Each row is where one point has got to under a steady rotation. How many ticks took it there?
The counts run from 0 to 371.
[-25  -3  13  57 -17  -4  44 -13 -16 -17  25 -14  -5   4  35  -7   3   3
 -25 -24  31   3  -3  -5 -37  11   2  49  27 -41 -58 -14] => 80
[  8  17 -13  20 -19  18  16  24 -40   7  30 -57  23   5  45   9  45 -12
 -23 -31 -18  23 -32   7   0  13  -2 -42 -14 -38 -32 -24] => 277
[-27  40  -1   8  13  -2   6 -13  23  -7  -2 -19 -16 -21 -21 -46 -17 -13
 -36 -26  28  37  32 -34   5  -5  21  -1  62 -12 -54  15] => 75
[-53 -21  27  15  -8 -14 -23  -3   5 -37  -5   5   8 -10   0 -15  10   8
  -9  -1 -47  23  21  -1  25 -46 -47   6  33  61 -13  17] => 143
[-11 -19 -29  25  -5  22  25 -42 -14  -7  15 -11  58  -3  -7  18   6   9
  25  15 -26  18 -53  24  41  -4  18  17 -13  11  31 -29] => 157
[ 13   4 -41  45 -33  18  34  15  -9   7   1 -27  47 -27  26 -11  17  25
 -25 -35  14 -14 -29   0 -36  44   2  22   4 -21 -14 -29] => 89
[ -4 -29  31  84 -28 -18  -1  -3  -7 -21   3  -3 -36 -12  43   6 -10  -1
 -26 -10 -20 -39 -50   1  22 -22 -19 -23 -25   3  12  39] => 121
[-15  14 -11   1  16 -10 -31   5 -45  46 -10  11   2   6 -36  25  -2   0
  37  71 -10 -10 -24  -9  23   3 -31   1  32   7  47   7] => 172
[ -1 -18  11 -53  -6  15  40 -31 -27 -23 -21  20  -3 -30 -21   3  11  29
 -25  19 -23 -25  43   5   5   1  62  39 -15   6 -30 -14] => 206
[ 17 -17 -12  -7  14  30  37 -20   3  29 -24  17 -19  15 -44  23   2  -9
  31  24  -2 -42 -29   0  54 -36  29   0  -9  23   5   2] => 178
[-37  10 -35 -61  17 -12   1  -2 -34  -4  11 -24  27  15 -13  18  39 -28
   1  34   4  28   3  32 -46  23   8   0  19 -31   0 -43] => 28
[ 26 -29 -46 -11   6  27  15   1   6  22   8 -22  -6 -10   4  36  -5 -39
   3  32   8 -19 -27 -41 -36  42  51 -32  -1 -44   0 -22] => 49
[  1 -21  -8  51  -4   4 -13  -5   2  19  23 -39 -32   9   7  16  34   4
  -6  -9  -1 -33 -49 -32 -19 -11 -21  45  59  -1  -5   0] => 316
[ 14 -16  24   9  19  -3  12 -10 -55  28 -28  23 -23 -29 -23  27 -38  -3
  34  58  14  -7 -32  -3  33 -51   5 -12  -9  -5  31  18] => 181
[-16  -5 -11 -46  -3 -49 -44 -16   7  28 -19   2  -7  22 -21  14  54  -6
 -39  47   6  19  -8  39  -5  -3  20  19  38 -17   8 -27] => 8
[ -9  10   8  14  22   6  12  16 -10  12  20 -12 -68 -15   3 -33 -21 -10
  -2   7   1  -8  30 -31 -49 -13 -10   3  26 -21 -67  51] => 63
[ 32   8   9 -23   6  13  15   3 -44  53 -25  15 -37 -34 -33  15  18  22
   3  31 -18 -52   4   1   6 -45  23   4  -1  12 -17  43] => 190
[  2 -22 -16  25   5  -2 -23 -15  -5   7  18 -56 -23 -33   1 -21 -30 -28
   9   2  -3  24 -51 -33  32  24  15 -41  14 -11  40  15] => 301
[ 40  -2  -6  14 -23 -16   6  15   4  34  -1 -15 -19  14  42  17  46 -21
 -61 -13  11   2 -30   5  10   0  40 -27  -3 -56 -41 -30] => 257
[ -9  10   9  34 -10  29  51  31 -18 -11  -6 -10   3 -43  29 -38  -3  27
 -27 -41   2   7  16 -29 -16 -10   1   5   5   6 -81  14] => 82
[-15  -4  -3  20 -19 -19  -3  26 -30   6 -13 -32  32 -75  25 -28 -22  33
 -42 -37  20  25   4 -21 -17  45   8   5  17 -13 -15  -5] => 85
[ -5 -36   2  20   4  10  11  51 -27 -11  16 -53   1 -30  41 -10 -23 -11
  27  -6 -31  32 -25 -33  -8  18 -36 -56 -15   0  -8  -9] => 289
[-20   5  -1  -9 -20 -55 -34   7   3  37   7  16 -22  -6  -3  -9   0 -22
 -45  22  26  16  -1  23 -49  30 -29 -23   7 -55 -34   2] => 252
[-47 -11   7 -24  -1 -30  -4 -10  22 -24   0 -19 -14  18 -16 -27  14 -40
 -42 -26  23  36  24  27   3   3   2 -28  19 -15 -61 -19] => 263
[-24   3 -19  -8 -10  11 -12  -5 -13  -2  13 -64  11  43  11  -7  62  -7
 -28 -28 -27  -2  21   0  -6  45   4 -21  10 -15 -44 -23] => 275
[-10 -41  15  21  13  -5 -21   0  -1  20   6 -43 -64 -48 -19 -49  -7  14
   4 -10 -23   9 -16 -33  10  -3  -5  -2   5  23  -1  65] => 310
[ -2 -17   2  58 -23   8  67  27 -23 -12  14 -12  14 -34  35 -17 -16  17
 -22 -44  23  12 -10 -22 -26 -11   4  21 -12 -22 -61  -8] => 81
[-38 -39  -2 -39  12 -20  35  12 -31 -25   2   2  18  25  15  20  46 -13
   0  45  -9  24   4  37 -36 -12  10  34   2 -26 -36 -35] => 20
[ 25  54  14   1  39  -7   3  13  22  20 -19  18 -33  65   8  -9 -20 -12
  -5  42   3 -17   9 -19  27  20  -8 -26   8 -46 -54  -7] => 239
[ 24  14   1 -21 -24  15  46  25 -63   0   2  36   9 -48  17  22  12  43
 -10  31 -29 -15  -4   1 -33 -26  10  26  -7 -30 -27 -20] => 209
[-16 -47  17 -11 -16  -7  14   5  -8 -18  -9 -29 -11  10  41 -11  40 -12
 -39 -40 -12   9  21  18  21   9  32 -19 -35 -17 -76  -9] => 266
[ -6  13 -20 -66  16   2 -10  25 -35  19 -36 -29  16 -33  -8 -21  43   8
  -9  45 -32  42  16  18  -7  14  32 -27 -12   2 -18  10] => 26
[-55 -38  -3  15  11 -12  -5 -18 -16 -41  22 -66   9  16  24  12   8 -31
  11  -7   2  31  -4 -12  13  44   5  -9  -4 -32  -2 -44] => 284
[-12  -7  -8 -27  -1  -9  16 -35 -15   4 -11  11 -12   5 -44  54  17  -9
 -27  29  20 -52 -16   3  -1 -26  45  29  44 -33   5 -37] => 196
[-13 -14 -12 -16 -14 -23  -8  -8  37  32  -6  -8 -25  55  -5  -4  47 -30
 -56 -15  15 -14  14   3 -29  29  13 -18   9 -27 -68 -15] => 255
[  8   2  11 -27  -3 -47 -18  32 -13  30 -12  33 -36  18   7  12  27  -5
  -6  59 -17   2 -22  26 -19 -36 -50  12  28 -13 -29  -3] => 4
[-13 -58  18   0 -22 -26  19  12   4 -10  -1 -29   5  -2  35  15  21 -25
 -56 -26  13  31  -8  19  12   3  43 -20 -24 -38 -44 -31] => 265
[-27 -19  -5  39 -26 -17 -15   5  -2  -2 -21 -17  22 -36  15 -37 -43  22
 -14  -7  14   2 -31  -9 -28  68 -38 -39 -28   0  34  14] => 105
[-23 -48   2 -28  10   5  14 -22 -18  18 -30  24 -35  23 -49  31  10   6
  16  40   1 -71  17  -2 -13 -16   8  34  21  29 -20  14] => 187
[-44   9  20  53 -12 -32 -17  17 -17 -18 -16 -18  19  -4  21 -29 -39  12
  12   1  21  -5  -9 -19 -29  67 -64 -25   6  -4  14   9] => 104
[-30 -14 -17 -12  29 -15  10 -11  12  -9  21  -3 -41 -18 -19  -6 -50 -61
  -3  25  41  35  -7 -38 -28  15  20 -17  33 -49  -5  -8] => 56
[  8  28  -9  57 -23 -11 -16   0  -3  13  -9 -15   1 -15  16 -19 -24  -3
 -25 -14   9 -12 -62   3  15  19 -31 -62 -11 -16  51  24] => 113
[-11   5  19  53   2  20  22  32  -8 -23 -38 -28   5 -16  36 -45 -27  28
   0 -36   1 -13  -6 -22  23  34 -20 -36 -28  12 -23  26] => 102
